Which row each row swaps with, under one turn or mirror
The rows were stretched afterwards, more along some directions than others.
kopab: [ 21 -19  -4  -2  -2  38  17 -28  -3 -20  -3 -31  19 -38 -13 -30   0  -3
 -45   9  -8  -2 -29  16  22  25  45   6   7 -19 -24]
kiso: [  3 -31   0 -21 -18 -12  -4 -20  -1 -22  -1 -33  29 -28   8 -40  -6   9
 -62   4  -7  24 -12  16 -11  29  39  -2   0  -4 -43]
mipet: [  4 -19 -13 -13 -20  25 -19 -19  16 -23   0 -34  29 -36   4 -18  -4   2
 -47  15   2  -9 -20  -3 -35  10  26 -27  10  15 -19]
Leb: [  7 -23 -14 -19 -21  34 -16 -20  16 -20  -3 -37  32 -38   2 -15  -5   2
 -45  19   3 -12 -26   1 -33  10  25 -29  11  11 -13]
vin: [ 28 -29   2  -1  -2  44  14 -30  -1 -25   0 -32  21 -36 -11 -37  -4   0
 -47   8 -15   3 -34  15  26  25  43   5   5 -17 -26]
Zevu: [ 28 -28 -19 -19 -14  11  -8 -18  -3 -31 -20 -30  35 -45  -8 -41  -1   2
 -49  -8   3  25  -9  28   1  21  34 -28  10  -2 -21]
Bib: [ -3 -14 -12 -16 -23  20 -27 -22  12 -21  -8 -37  31 -32   5 -16  -6   4
 -42  21  -2  -3 -20  -5 -33   7  32 -29   7  15 -22]
femom: [  3 -13 -15  -5   8   8 -10 -32  -1  -9   3 -25  28 -20 -23 -38  11  -9
 -43  16 -14  17 -44  -5   4  24  60  -6  12 -30 -33]
faza: [ -2 -20 -12   0   6   1 -20 -29  -1  -5   4 -26  21 -15 -18 -32   9  -4
 -36  10 -13  27 -42  -5   1  20  62  -3  11 -24 -31]
gule: [ 12  -7 -28 -13  -2 -13 -14 -68   0 -47 -24 -41  28 -36  -7 -13  35   4
 -53  -4 -21  24 -13   8  -4  33  47 -19  10  -6 -35]
nuvof: [ 25 -16  -7  -2  -4  49  17 -23  -7 -26  -5 -22  26 -34  -9 -32   1  -4
 -50   6  -4  -2 -26  14  24  19  39   5   7 -13 -28]
vubuf: [ 16 -20 -12 -22  -2  -7  -8 -59  28 -35 -21 -56  28 -37  10 -33   5  13
 -75  -8 -15  34 -12  12 -10  34  27  -5   4 -27 -23]
nos: [ 27 -22  -1   4  -1  52  17 -32  -2 -24  -8 -32  19 -38 -15 -33   2   2
 -45  15 -16  10 -27  18  21  28  41  10   9 -17 -36]
bos: [-18 -37 -18   0 -24  15 -18 -19  11 -17  -5  -7  16 -23   0 -12  -9  18
 -40   2  11  15   5   8  20  -8  20   5   3  -1 -15]
lide: [ 10  -6 -29 -23  -5  -3 -16 -68  -1 -43 -24 -44  23 -41 -10 -14  36   3
 -51  -3 -19  21 -13  11  -4  35  43 -17  12  -4 -32]
Vegem: [  3 -33  -3 -23 -20 -10  -1 -27   8 -22  -1 -31  28 -37  10 -43  -8   6
 -67  -5  -3  20 -17  14  -7  30  32   1  -4  -7 -34]
genib: [ 29 -18   1   0  -1  38   8 -31  -6 -24  -6 -31  22 -34  -9 -36  -7  -2
 -46   8 -17   2 -30  12  22  18  45   6   3 -18 -26]
Gal: [-15 -35 -10  -3 -23  16 -21 -21  14 -13  -4  -6  19 -27   2 -15 -13  17
 -48   2   3  15  13   8  14  -5  13  12  -1  -6 -14]
kaba: [ 26 -20  -5   0  -2  43   7 -36  -4 -25  -4 -34  29 -30 -18 -34  -3  -6
 -49   3 -12   5 -32  17  29  24  51   2  11 -23 -27]
Gomo: [ 23  12   5   9 -14   9  -8 -60  -3 -29 -35 -32  25 -48   0 -24 -16  22
 -44  -8  -5  21 -31  15 -15  14  17 -12  11 -27 -34]
Bog: [ 25  19   0   0 -15   6  -7 -65  -4 -24 -33 -27  24 -51   1 -21 -15  18
 -52  -6  -5  16 -29  18 -10  14  16 -12  15 -28 -31]
novev: [-11 -35 -15 -10 -28  17 -18 -12  11 -16  -2  -3  20 -24   3 -10 -10  13
 -45  -4   8   5  10   9  17 -11  11   6   5  -6  -2]
Memov: [ 30 -13  -1   3   1  39  16 -31  -4 -24  -9 -29  24 -35 -15 -36   1  -9
 -47   6 -13   3 -26  22  24  27  38   6   9 -24 -29]
metu: [  5 -15 -18   1   3   6 -19 -31   4  -8  15 -24  21 -25 -15 -40   6  -2
 -44   9 -17  18 -44   0   7  24  58   5  11 -28 -26]
Veb: [ 12 -10 -25 -16  -3 -10 -17 -69   3 -46 -25 -46  27 -43  -4 -19  37   3
 -49  -3 -16  16 -13   8   3  34  43 -18  13  -9 -32]
bup: [  2 -30  -5 -24 -18 -10  -2 -17  -3 -18   0 -25  30 -25   7 -38  -9   4
 -68  -5  -5  22 -10  18 -10  26  36  -5  -1  -4 -37]
Tis: [  3 -20  -6  25 -24  -1 -45 -55  12 -25 -10 -36  37 -21  11 -23 -16  12
 -55  -4   4  39 -21  12  15  15  16 -16  12  -9 -22]
kufir: [ 21  -4 -14 -22  -7 -24  -6 -50  -2 -31 -23 -37  30 -47  -7 -43  38  -1
 -68  23  -9  20 -22   0 -12  10  39 -11  -2 -32 -43]
vumev: [-13 -38 -14   1 -23  11 -22 -18  13 -22  -5  -7  21 -24   0 -10  -9  12
 -41  -7   6   9   7   8  14 -11  17   9   3 -10  -7]
Gesu: [  7 -27 -11  21 -24  12 -37 -48  15 -21 -12 -37  42 -22  -3 -22 -15   1
 -42  -4  12  30 -15  17  18  11  12 -16  19  -7 -14]
tepi: [ 31 -22   3   4  -1  43   8 -34  -4 -30   0 -27  18 -33 -11 -33  -1  -1
 -45  14 -23   2 -34  18  25  26  41   0  14 -17 -34]
bof: [ 20  -2 -14 -47 -21  -4 -25 -56  10 -41  -5 -42  19 -42  12 -40  25   6
 -51   3 -20  12 -20   7   8  30  29   2   9  -8 -24]
Geve: [ 20 -17 -17   4   3  -8  -7 -41   0 -36 -15 -37  26 -48 -10 -36  16   5
 -51   8 -12  10 -20   6 -36  31  56   6  -5 -23 -39]
monan: [ 24 -24 -22 -18 -14   0  -9 -23   0 -33 -27 -34  39 -48  -3 -41   4   2
 -51  -8   4  24  -9  21  -6  21  30 -28   4  -3 -21]
vifev: [  8 -21  -7  17 -26   2 -42 -54  13 -19 -14 -37  36 -24   5 -19 -13  15
 -51   2   6  40 -18  11  15  10   9 -18   8  -6 -16]
rivag: [  9  -7 -20  -1   5   6 -16 -34  -1 -16   5 -26  31 -22 -18 -42   9  -9
 -52  13 -20  17 -43  -7   8  23  58  -6  13 -27 -37]
Mab: [  0 -31  -6 -25 -17  -9  -2 -18  -1 -20  -3 -31  28 -33   9 -42  -7   8
 -66  -2  -3  24 -12  21 -10  26  39  -2  -3  -6 -39]
Dul: [ 13 -21  -6 -24  -4 -15 -13 -60  27 -34 -23 -56  30 -40  11 -35   1   8
 -72  -9 -10  28  -9  13 -16  34  31  -8   1 -22 -29]
Nes: [ 27   8   2   6 -14   7  -4 -57  -2 -26 -30 -25  25 -48   3 -24 -17  19
 -53 -10  -3  19 -32   9 -11  10  17 -10   9 -31 -26]
nenof: [  1 -23  -5  26 -30   2 -42 -52  15 -21 -10 -37  36 -22  11 -19 -14  18
 -50  -3   8  38 -11  18  11  12  11 -19  10  -8 -17]
Buki: [  2 -24 -18 -16 -18  26 -13 -17  15 -17  -4 -34  30 -36   1 -12  -1   2
 -44  23   1  -7 -20   6 -34  13  32 -35  14  15 -19]
bupe: [ 22 -15   0 -37 -14   4   3 -63  16 -41 -11 -43  29 -28  13 -25  13  10
 -74  -7 -26  35 -11   4  -3  22  14  -2  -3   2 -36]
nen: [  6 -15  -3  -6   6   9 -22 -33  -5 -13  -2 -31  29 -22 -20 -35  11  -6
 -44  15 -19  24 -41   0   5  21  60  -8  11 -29 -39]
Tulap: [ 26  11   1   1 -17  14  -8 -57  -3 -23 -30 -28  26 -51   1 -22 -15  18
 -48  -9  -2  14 -32  13 -14   7  16 -13  10 -26 -24]
Tolit: [  2 -31  -7  15 -28   4 -47 -52  16 -20 -10 -40  28 -27  13 -24 -18  23
 -50   5   5  47 -21  12  10  14  13 -14   6  -4 -20]
fozo: [  2 -25  -7  19 -27   3 -42 -45  10 -12  -9 -38  33 -16   3 -17 -15  13
 -41  -3  13  40 -12  17   6   8  18 -15  11  -5 -15]
tiveg: [  2 -34   0 -22 -22  -4  -7 -18   1 -21  -4 -35  29 -36  10 -49 -11  13
 -64   2  -6  25  -7  19  -7  31  35  -5   1  -1 -44]
ripa: [-13 -30 -10  -2 -24  13 -16 -17  11 -14  -5  -5  15 -21   5 -11  -8  16
 -34 -10   9   9  15   9  13  -6  15  13  -1  -3 -10]
zor: [ 20 -15 -13 -19  -9 -17 -11 -48  -4 -26 -18 -32  36 -44 -14 -50  34  -6
 -67  24  -5  17 -23   2  -2   8  48 -16   2 -36 -37]
Depuv: [  0 -24 -12 -22 -21  27 -19 -20  12 -17   1 -35  30 -34   3 -15  -2   6
 -47  27   3  -4 -26   0 -33   9  26 -36   6  18 -17]
kol: [ -8 -30 -17  -5 -27  21 -15 -20  11 -20 -10  -9  24 -26   0 -13 -10  15
 -40  -7   6  11  12  16  17  -8  13   3   3  -1  -7]
nena: [-15 -34 -20  -4 -25  11 -24 -20  16 -13  -3  -7  20 -25   6 -19  -6  16
 -41   0   7  13   9   5  18  -7  18   8   3  -6  -5]
Gozig: [ 30 -21  -3   3  -3  46  13 -31  -4 -26  -6 -30  22 -36 -15 -36  -2  -2
 -42   6 -13  -2 -28  20  24  26  44   0  10 -17 -27]
Geri: [ 19 -21   4   6   0  41  10 -26  -6 -25  -7 -31  23 -31 -15 -28  -4   0
 -45   7  -7   3 -23  22  26  23  42   2  11 -17 -34]
Zito: [ 22 -17  -2 -39 -17   5   9 -53  16 -35 -13 -38  34 -34  13 -26  13   7
 -76  -3 -20  27 -11  -2  -2  15   9  -2   0  -5 -28]
Diveg: [ 25  15   1   3 -16   8  -4 -53  -9 -21 -36 -32  21 -48   0 -19 -15  19
 -46  -4  -6  26 -32  10 -17   8  19 -18   5 -18 -28]
Ved: [ 28 -20  -4  -5  -5  45  16 -22  -3 -25  -3 -28  19 -39 -14 -37   0  -1
 -43  14 -12  -5 -26  17  23  26  35   8   8 -16 -26]
Vikif: [ 16 -24 -14   0   1 -10  -9 -31  -4 -36 -16 -30  25 -46 -10 -38  16  10
 -52  13  -3  16 -19   0 -29  24  52   5  -1 -22 -42]
zabuf: [ 23  -8 -16 -25 -11 -17  -9 -44  -5 -31 -19 -27  33 -47 -12 -46  36  -7
 -73  23 -12  16 -22  -1  -2   9  40  -8   4 -36 -39]
Vovi: [-13 -42 -10  -2 -21  15 -23 -15  11 -13  -1  -3  16 -20   2  -8 -20  18
 -39  -1   8  15   5  11  10  -7  15   3   5  -3  -6]
rila: [ 24  13  -2   1 -14  14  -4 -57  -5 -23 -30 -28  23 -47  -3 -23 -16  16
 -46 -12   2  18 -33   9 -16   8  18  -8  12 -22 -27]
kom: [  2 -23 -10 -19 -19  25 -20 -23  14 -19   0 -33  31 -29   2 -11   2  -1
 -46  18   0  -8 -22  -1 -31   8  33 -30   9   9 -15]
besov: [ 13 -11 -25 -11  -5  -6 -18 -67   0 -45 -21 -42  26 -36  -5 -15  35   5
 -47  -5 -17  18 -14   7   0  35  48 -17  17  -8 -32]
danin: [ 11 -18  -7  22 -24   2 -42 -56  17 -21 -11 -33  35 -22  12 -26 -14  13
 -48   0   1  40 -19   9  15   9   7 -11   9 -16 -13]
kame: [ 16 -14 -11 -25   0  -9  -8 -59  20 -33 -28 -59  35 -39  10 -34   6  13
 -73  -2  -7  34 -13  11 -18  29  33 -11   0 -20 -31]
Kugof: [ 22   5   8   3 -17  12 -10 -48  -6 -22 -32 -30  23 -50   2 -23 -21  23
 -48  -3  -4  18 -31  11 -18   5  16 -19   7 -20 -27]
Laziv: [ 29  11  -4   4 -11  14   1 -54  -2 -21 -34 -37  23 -57  -2 -22 -14  21
 -44  -3  -8  14 -39  16 -21  15  17 -10  10 -25 -22]
mifaz: [  4 -16 -16 -17 -23  24 -18 -26  17 -21  -9 -38  36 -40   3 -16  -4   2
 -45  20  -4 -11 -23   5 -33   7  20 -30   9  14 -15]
ren: [  4 -14 -14   2   2  11 -19 -28   0 -11   0 -29  29 -19 -18 -36   7  -2
 -39  14 -17  25 -44  -2   2  19  63   2  11 -27 -36]
Vazu: [ 17 -24 -10 -21  -4  -2 -12 -60  26 -32 -23 -60  28 -36   8 -34   1  15
 -66  -9 -15  38 -10  14 -14  37  35  -8   4 -16 -26]
Sevo: [  5 -18 -12 -19 -19  30 -19 -26  13 -24  -7 -40  25 -36   2 -14  -5   6
 -43  23  -5  -5 -29  -1 -35   9  26 -28   8  13 -19]
laniz: [-12 -41 -17   2 -29   8 -24 -12  12 -15  -1  -7  21 -22  -2 -13  -7  12
 -42  -1   8  12   7   5  19 -12  19   5   3  -9  -6]
bip: [ -6 -35 -15  -3 -23  12 -15 -10  10 -18  -7  -7  15 -23   3 -10  -8  11
 -40  -2   1  10   6   3  11 -15  15  10  -1  -6  -6]
mutu: [ 22 -10 -17 -26  -8 -15  -5 -50  -2 -32 -21 -34  31 -52  -6 -41  40  -2
 -71  18  -8  20 -27   0  -6  11  47 -14   6 -35 -35]
Sulos: [  8 -13 -23 -12  -5  -6 -15 -66   5 -47 -26 -42  32 -43  -6 -15  38   2
 -48 -12 -12  16 -14   6  -1  30  49 -15  15 -13 -28]
labug: [ 20  -8 -18 -45 -23   1 -32 -54  12 -45  -1 -36  17 -41   8 -38  19   5
 -48   6 -19   8 -17   7  15  30  24   2  17  -6 -22]
fuvap: [ 10 -15 -10  -2   7   9 -18 -26   0  -4   9 -25  27 -19 -16 -41   9  -8
 -43  19 -17  20 -44  -3   0  19  57  -4   7 -30 -26]
Dizu: [ 15  -9 -21 -14  -2  -9 -17 -68   0 -42 -19 -45  24 -38  -6 -18  36  -1
 -50  -3 -21  18 -10   9  -2  37  45 -17  12  -8 -33]
gedi: [-16 -31 -17   3 -26  12 -15 -19  12 -20 -11  -7  26 -26   1 -11  -9   9
 -42  -9   9   7  12  12  18 -10  19   4   4  -7 -11]
nizut: [  0 -30  -9 -24 -17  -8  -4 -18   0 -19   0 -26  27 -31  10 -45  -8   7
 -68  -1  -5  27 -10  14  -9  26  38   1   0  -8 -39]

nizut is swapped with Dizu
Zevu is swapped with labug
Sulos is swapped with Vegem
bof is swapped with monan

